[[  4.4   5.3  -6.3]
 [ 21.1   6.0 -23.8]
 [ 46.4  34.7 -49.6]
 [  9.8   1.7  -5.4]
 [ 33.4  17.6 -34.6]
 [  4.7 -11.3  -3.6]
 [ 37.6  20.6 -42.3]
 [  8.8   6.6  -7.7]
 [ 50.8  36.5 -56.7]
 [ 41.1  20.2 -46.7]]
->
[[ -6.3   4.4   5.3]
 [-23.8  21.1   6.0]
 [-49.6  46.4  34.7]
 [ -5.4   9.8   1.7]
 [-34.6  33.4  17.6]
 [ -3.6   4.7 -11.3]
 [-42.3  37.6  20.6]
 [ -7.7   8.8   6.6]
 [-56.7  50.8  36.5]
 [-46.7  41.1  20.2]]

[[ -1.7  -7.8 -17.7 -14.5  -6.0 -13.0]
 [ -0.7 -18.3  27.2 -51.7 -11.4   9.5]
 [ -0.7 -10.2  18.2 -27.0  -6.7   6.7]
 [ -1.8  -2.2 -28.3   3.0  -2.8 -17.5]
 [ -0.8  15.7 -17.3  52.8   8.4  -6.1]
 [ -0.9 -19.5  21.8 -54.1 -12.2   6.1]
 [ -2.0  -2.1 -32.9   4.1  -2.8 -20.1]
 [ -0.5 -10.4  22.8 -28.2  -6.6   9.3]
 [ -2.0  -2.1 -32.9   4.1  -2.8 -20.1]
 [ -0.9  -9.9   9.0 -24.8  -6.7   1.6]]
->
[[-13.0  -1.7  -7.8 -17.7 -14.5  -6.0]
 [  9.5  -0.7 -18.3  27.2 -51.7 -11.4]
 [  6.7  -0.7 -10.2  18.2 -27.0  -6.7]
 [-17.5  -1.8  -2.2 -28.3   3.0  -2.8]
 [ -6.1  -0.8  15.7 -17.3  52.8   8.4]
 [  6.1  -0.9 -19.5  21.8 -54.1 -12.2]
 [-20.1  -2.0  -2.1 -32.9   4.1  -2.8]
 [  9.3  -0.5 -10.4  22.8 -28.2  -6.6]
 [-20.1  -2.0  -2.1 -32.9   4.1  -2.8]
 [  1.6  -0.9  -9.9   9.0 -24.8  -6.7]]

[[-33.5  -2.1   6.2   2.4  -2.0  -2.0   4.5   8.5  -3.2   5.7  -7.7 -13.5
  -11.7  -2.8   3.0]
 [ 37.3  10.2 -13.1  -4.8   0.2   4.2 -10.5 -18.9   5.5 -10.1  28.0  14.9
   13.8   5.1   3.1]
 [-24.9   5.8   0.0   0.0  -3.0   0.9   0.6  -7.2  -3.3   0.8   8.8 -10.3
   -8.5  -2.6   4.0]
 [  1.4 -15.4  14.8   4.5   4.8  -2.5  15.6   9.3  -9.5   7.9 -45.9   0.5
   -2.5  -8.8 -21.6]
 [-69.2  12.8  -1.1   0.3  -8.5   0.1  -2.9  -3.4  -2.1   3.2  27.1 -28.2
  -22.2  -1.3  20.5]
 [-41.6 -19.1  10.4   6.0  -1.1 -11.4  -1.8  66.8  14.1  13.1 -20.6 -15.3
  -11.1  11.4  24.3]]
->
[[  3.0 -33.5  -2.1   6.2   2.4  -2.0  -2.0   4.5   8.5  -3.2   5.7  -7.7
  -13.5 -11.7  -2.8]
 [  3.1  37.3  10.2 -13.1  -4.8   0.2   4.2 -10.5 -18.9   5.5 -10.1  28.0
   14.9  13.8   5.1]
 [  4.0 -24.9   5.8   0.0   0.0  -3.0   0.9   0.6  -7.2  -3.3   0.8   8.8
  -10.3  -8.5  -2.6]
 [-21.6   1.4 -15.4  14.8   4.5   4.8  -2.5  15.6   9.3  -9.5   7.9 -45.9
    0.5  -2.5  -8.8]
 [ 20.5 -69.2  12.8  -1.1   0.3  -8.5   0.1  -2.9  -3.4  -2.1   3.2  27.1
  -28.2 -22.2  -1.3]
 [ 24.3 -41.6 -19.1  10.4   6.0  -1.1 -11.4  -1.8  66.8  14.1  13.1 -20.6
  -15.3 -11.1  11.4]]

[[ 39.0  28.2  -1.1]
 [ 34.4  32.9   2.4]
 [-36.6  -3.2  45.7]
 [-32.3   2.9  40.6]
 [-25.8  -6.1  31.2]
 [ 57.7  66.9  19.5]]
->
[[ -1.1  39.0  28.2]
 [  2.4  34.4  32.9]
 [ 45.7 -36.6  -3.2]
 [ 40.6 -32.3   2.9]
 [ 31.2 -25.8  -6.1]
 [ 19.5  57.7  66.9]]

[[ 15.5  14.6   1.0   3.1 -11.6  31.3 -27.5 -50.6   5.9 -11.5 -34.9 -11.4
   23.0]
 [ -8.2 -23.6 -19.8  19.7  -8.4  57.2   7.3  -9.7  -9.7  -5.5 -24.5  20.4
   -0.2]
 [ 51.7  -0.3   7.7   2.7 -14.9  31.5 -25.9  38.1  11.9 -35.5 -63.4   8.7
    3.5]]
->
[[ 23.0  15.5  14.6   1.0   3.1 -11.6  31.3 -27.5 -50.6   5.9 -11.5 -34.9
  -11.4]
 [ -0.2  -8.2 -23.6 -19.8  19.7  -8.4  57.2   7.3  -9.7  -9.7  -5.5 -24.5
   20.4]
 [  3.5  51.7  -0.3   7.7   2.7 -14.9  31.5 -25.9  38.1  11.9 -35.5 -63.4
    8.7]]

[[  4.1  13.2 -23.0 -41.6  49.2]
 [ -8.1  29.1 -26.1  22.9 -55.2]
 [ 15.4  18.5 -37.4  15.3  47.5]
 [-25.2  -5.8   2.8  24.9  65.9]
 [  0.4  28.5 -35.0 -23.9   2.1]]
->
[[ 49.2   4.1  13.2 -23.0 -41.6]
 [-55.2  -8.1  29.1 -26.1  22.9]
 [ 47.5  15.4  18.5 -37.4  15.3]
 [ 65.9 -25.2  -5.8   2.8  24.9]
 [  2.1   0.4  28.5 -35.0 -23.9]]

[[  1.4 -10.6  54.8   8.5  30.3  33.0]
 [ -2.3  25.1 -20.1   6.5  29.7 -12.5]
 [ 12.1   2.3 -17.0   0.9  28.4  -1.2]
 [ -2.9  -3.3  25.0   1.7  31.6   4.5]
 [-13.2  21.2  -0.5   6.1  33.2  27.0]
 [  6.5   4.5 -19.1   0.4  27.3  25.2]
 [-20.7   1.9  -4.8  22.7  31.3   9.9]]
->
[[ 33.0   1.4 -10.6  54.8   8.5  30.3]
 [-12.5  -2.3  25.1 -20.1   6.5  29.7]
 [ -1.2  12.1   2.3 -17.0   0.9  28.4]
 [  4.5  -2.9  -3.3  25.0   1.7  31.6]
 [ 27.0 -13.2  21.2  -0.5   6.1  33.2]
 [ 25.2   6.5   4.5 -19.1   0.4  27.3]
 [  9.9 -20.7   1.9  -4.8  22.7  31.3]]

[[ -2.7  -1.5   2.3   0.0   0.7   4.3  -0.2]
 [  0.7   0.8   0.4   0.3   0.8   0.6   0.0]
 [-36.3 -41.2 -36.4 -17.4 -25.1   1.2  -0.6]
 [-49.6 -45.2  54.9  -9.9 -58.3 -58.0   7.7]]
->
[[ -0.2  -2.7  -1.5   2.3   0.0   0.7   4.3]
 [  0.0   0.7   0.8   0.4   0.3   0.8   0.6]
 [ -0.6 -36.3 -41.2 -36.4 -17.4 -25.1   1.2]
 [  7.7 -49.6 -45.2  54.9  -9.9 -58.3 -58.0]]

[[ -3.6  -5.4  58.8  -4.0  -8.7   4.8 -12.8]
 [  7.4  -8.4 -26.2  24.7  -8.5  -6.1  19.4]
 [  6.4  -2.8   7.1  27.8 -17.6   5.9  59.4]]
->
[[-12.8  -3.6  -5.4  58.8  -4.0  -8.7   4.8]
 [ 19.4   7.4  -8.4 -26.2  24.7  -8.5  -6.1]
 [ 59.4   6.4  -2.8   7.1  27.8 -17.6   5.9]]
